The rows of T fall into a few groups, and each row is roughly a mix of its group's hidden directions.
T:
[[ 44  27 -24  -4  -8 -24  25 -21 -37 -24  45  11  14]
 [-34 -33   7 -11 -17  11 -11 -18  43  57  17  -9 -20]
 [ -1  31   7 -11  41   7   3  -6  15   0 -28  27 -68]
 [ -5  -4  10  10   1  44 -53   9   1  20 -47 -35 -18]
 [-15 -33 -12 -52  34 -38 -24 -24 -21 -24  10  11   3]
 [ 63  30  -2  11  14   1  20  14 -16 -35  21  -9 -38]
 [-16 -48  45  17  16 -15  10 -18 -17 -23 -45  11 -23]
 [  3  17 -23 -21   7  -8 -42 -39 -35 -39  25  28 -19]
 [ 21   9  41  13  23   0  17 -44 -37  17 -29 -24 -33]
 [ 41 -33 -45 -13 -20  -1 -24  19   4 -40   9  30 -16]
 [ 25 -29 -17  25   0 -19   8 -53  50  23  -4  -3 -22]
 [  4 -29 -35 -55  23   8 -22   1 -34 -39  15   4   8]
 [-71 -12   0  11 -13  15 -18 -17  35  28 -28   3   6]
 [-41 -29 -32  33  18  24  16  28   2 -26   8 -26 -35]
 [ 23  20 -14  11  16 -14  19  20 -36 -63 -14  11  34]
 [ 24  -3 -39 -29   9 -13  -2  43 -48 -22  26 -13  21]
 [-10  36  11  26  16  32  -2   6 -15  18 -54 -39 -27]
 [ 64  14   1 -32  -2 -32   5  -5 -29 -18  37  15   8]
 [-32 -45  14  43  41  10  23  -7   1 -22  -7  -1 -36]
 [-13 -35  25 -22   0 -13   2 -30 -36  46 -23 -14  37]
 [-48 -35 -26   2  -5  23  -8   0  36  45  -9 -21 -22]
 [ -4   3   6  -7 -20 -28  18  22 -39 -25  37   5  59]
 [-34 -29  20  28  51   7   9 -12 -35  -2 -37 -14 -22]
 [  7 -51 -35  -6 -25 -15   1  32  30 -43  19   5  17]
 [ 17  20 -10  11  -7  -3  -8  21  55 -40  29  47  -7]
 [-22 -52  16  48 -12   6  26  16  31   3 -36  -8  -2]
 [-12  16  -7   6 -24 -11  36  30 -27 -26  30   3  59]
 [-20 -36   0  -8  -6 -33  48   7  29  -9  36  30  29]
 [-16 -28 -52 -38 -20   4 -17   5  29 -18  45   4   9]
 [-17 -23  11 -11 -51   7   9 -33  25  54   0 -21  19]
 [ -3 -44 -32 -25  -1 -13  17   6 -51  -3  36 -34   6]
 [ 16  -5 -47 -45 -18  -2 -23   4   7 -32  48  17  10]
 [ 10  12  -5 -44  -9 -17 -20 -29 -45  15  56  -1  -7]
 [-19  17  10  -4  39  25   5  38  11 -26 -49  23 -32]
 [-27  -4  23  38  47  19   4  -2 -20   0 -51 -15 -27]
 [-14   8 -19 -25 -63   3 -11 -16  41  33  21  -4  19]
 [  0 -35 -29 -30   9 -14   9  11 -64   1  20 -33  16]
 [-30 -42  29  22 -12 -20  26  25  43   6  -8  10  37]
 [ 13  28 -24 -30 -21  11   1 -10   6 -29  60  20  36]
 [-32 -23  57   3  26  -8  17 -25 -19  14 -42  -6 -20]
 [ 16  -6 -36 -22 -23  13 -17  -3 -48 -16  38 -24  40]
 [ 38  -8 -14   5 -29  10  15  47  44 -15  36  11  23]
 [ 26  59  12  52  -6  16  16  16  -4  -6 -35  -5 -10]
 [-40  28 -28  -1  22   4 -41  41   8 -24 -22  28  15]
 [ 13 -26 -34 -61  -3 -27 -14  34  10 -18  28  -8  11]
 [ -1 -23  11  62 -19  30  26  10  27  21 -38   3  -8]
 [  5 -27 -35 -38  20   3 -52 -30 -31 -17  -4 -23  -1]
 [-11  26 -28 -29 -10 -28   9 -21 -44 -12  50  -3  28]
 [ 16   1 -29 -41 -45 -20  -9   4  16   1  49  15  31]
 [ 22 -13 -27 -53 -24   9  14  26  26  -9  42   8  31]
 [ 39  32  25  12  -4 -11   2 -27  40 -24  18  41 -29]
 [ 46 -27 -49 -14 -22  22 -21  26  14  -1  -1  25 -28]
 [ 16 -21  -3 -35   6  27   0  18   8  61 -31  -3 -38]
 [-65 -12  42  18  20 -15  12 -37  -5  -5 -12 -18   6]
 [ 26 -18 -35 -23 -35 -12  15  11  10 -17  66  -3   3]
 [-33 -27  35  31  24 -12   0 -14 -13  15 -53 -13 -32]
 [-17  37   0 -31  29  11 -36  15 -51 -26 -24  -4 -15]
 [ 11 -67 -28 -32 -17  -3   2  37  30 -12  -1   5  -6]
 [-20  -5  26  28  14  13  25  30  53   5 -43  19 -20]
 [ 11 -47  41  13  37  -3  25  -7 -41  14 -26 -12  14]
 [-13 -54   3  -9  14  -9 -11  30  -5 -43 -24   0  48]
 [-50  29  11  -1 -13  -3 -33  15 -40   4 -15 -34  37]
 [ 34 -11 -12 -23  16  -3 -37  -8 -36  -6 -25  25 -54]
 [-42  21  17  27  -6  -3  32   6  29  14  18 -34  48]
 [ 55  21 -37 -18 -17 -11 -10  36   2 -26  33   8  22]
 [-22 -28  14   6 -13  20  18 -19 -18  51 -29 -51   3]
 [-24 -24 -34 -18 -49  13   2  22  20  29  20 -26  34]
 [ 33 -46  10  20 -14   1  43  -2  28 -16  47   0 -14]
 [  1  -6 -26 -45  14  -3 -48 -20 -52 -20   8 -19   8]
 [ -3  65   3  23 -33  -1   2 -22 -18  39  22 -21  -8]
 [-15 -11  24   5  15   6  12 -39 -44  34 -34 -41 -19]
 [-18  22   1  44  -1  22  12  -3  49  27 -43  -9 -29]
 [-35 -23 -23 -39   9  42 -21  40 -20 -24  -6  -9  20]
 [ -2 -72   7 -30   0  12  10  12  15  15 -33  10 -32]
 [ 64  21  -2  25   0  33 -15  17 -31 -27 -25 -12  -2]
 [  8 -13 -29 -58  28  -2 -32 -21 -37 -23  17   3 -16]
 [  1  34 -38 -23 -21 -12 -29  24  32 -27  30  36  13]
 [ 37  16   7 -72  19 -23  -8  12 -31  -6  14   3   1]
 [ 22  47 -35   0 -18  -5  -5  18   9 -18  51  -5  40]
 [  9 -15 -15  10  27 -61   9 -30  -3 -44 -19   7  28]
 [ -6 -23  32  48   1  -6  31  30  18  20 -46 -23   2]
 [ 12 -43 -24 -62 -16   1  -1   9  15 -29  30  21   7]
 [ -7 -24 -17   2   0  -9 -51 -53   8  28 -18 -39  -6]
 [-17  55  32  31  -2  16  32 -20   3  17  15 -11  39]
 [-19 -41  13  11   7  11  27 -25 -37  30 -16 -51 -16]
 [-21 -44  11 -39  24  -5 -11   0  -6  34 -36 -11 -43]
 [ -4 -56  12  24  -5   0  17   0  66  19 -15   7  -1]
 [ 41  20  -8  24  25  14 -18  10 -23 -44 -53  -8  -4]
 [-33 -55   0 -35  16 -24  -1  26  18  22 -19 -33 -13]
 [ 25 -41  -1  26   2 -15 -19   1 -18 -43 -37  27 -37]
 [ 25  28   3   7 -39 -13  23 -24 -11  34  60   1  -1]
 [-49 -58  10 -11  15 -12 -21  -1  38  10 -28  -5   8]
 [ 10  -2   3  53  -2 -28 -10 -43  31  16 -42 -25   1]
 [-32  41  22  25  14  19 -25  -8  26  12 -55  13 -12]
 [ 33  28 -24 -17   9   8 -19 -47 -14  19  17  -4 -54]
 [ -9  11  12  -2  46  -4 -11  -4 -64   5 -45 -18  -4]
 [-56  -1  -5   0 -15  41   5  52   3  -4 -15 -14  33]
 [ 36  20 -19  12 -35  -5 -12 -20 -44   1  33 -31  36]
 [-27   4 -12  10  59  -8 -21  22 -28 -44 -17  26 -12]
 [-25 -32  18  32 -18   3  44  24  42   3  -6 -20  35]
 [  3  15  38  15  48   3  -7  -6 -38   8 -58  -1  -1]
 [-20  47  14  32  -1  31 -13  -5  32  13 -45  -8 -31]
 [ 28  13 -20  15  12 -33 -44  -4 -39 -47  -5  14 -24]
 [-20 -76   9 -46   0  -1   9  -2  13 -12 -10  11 -15]]
Here is one row from each group, named. Which group is each of the other rows in?
[-12 -38 -23   2 -10 -10 -31 -54  26  34  -2 -34   1]  (105)
[-50  -1  49   3  33 -20   7 -30 -21  14 -25 -22  -9]  (120)
[-41  19  13   3  34   1 -24 -23 -36  16 -55 -10 -12]  (111)

[ -9 -57   8   9 -23  -2   5 -15  54  42  16  -5   3]  (105)
[  1 -29  29  51  -6  27  16 -21  -1  -2 -45  27 -27]  (120)
[ 37 -13  -5  39 -36 -20  32  -4   4  -7  25  -6  51]  (105)
[ 23   9 -14 -31 -21  17 -14  11 -59 -12  46 -11  25]  (105)
[-73 -11   2  15   8 -28  -2 -16  14 -15  18 -33  23]  (120)
[-44 -21 -25  17  19  27   4  35 -27   7 -27 -45  -4]  (111)
[ 20  37  -6  -6  -6 -12 -10 -22 -24 -55  42  24  26]  (120)
[-28 -21 -11 -40   2 -27  -8 -42 -56  18   6 -16   7]  (111)
[-45   6  -6 -57  25  -6 -22 -21  -9  35  15 -23 -15]  (120)
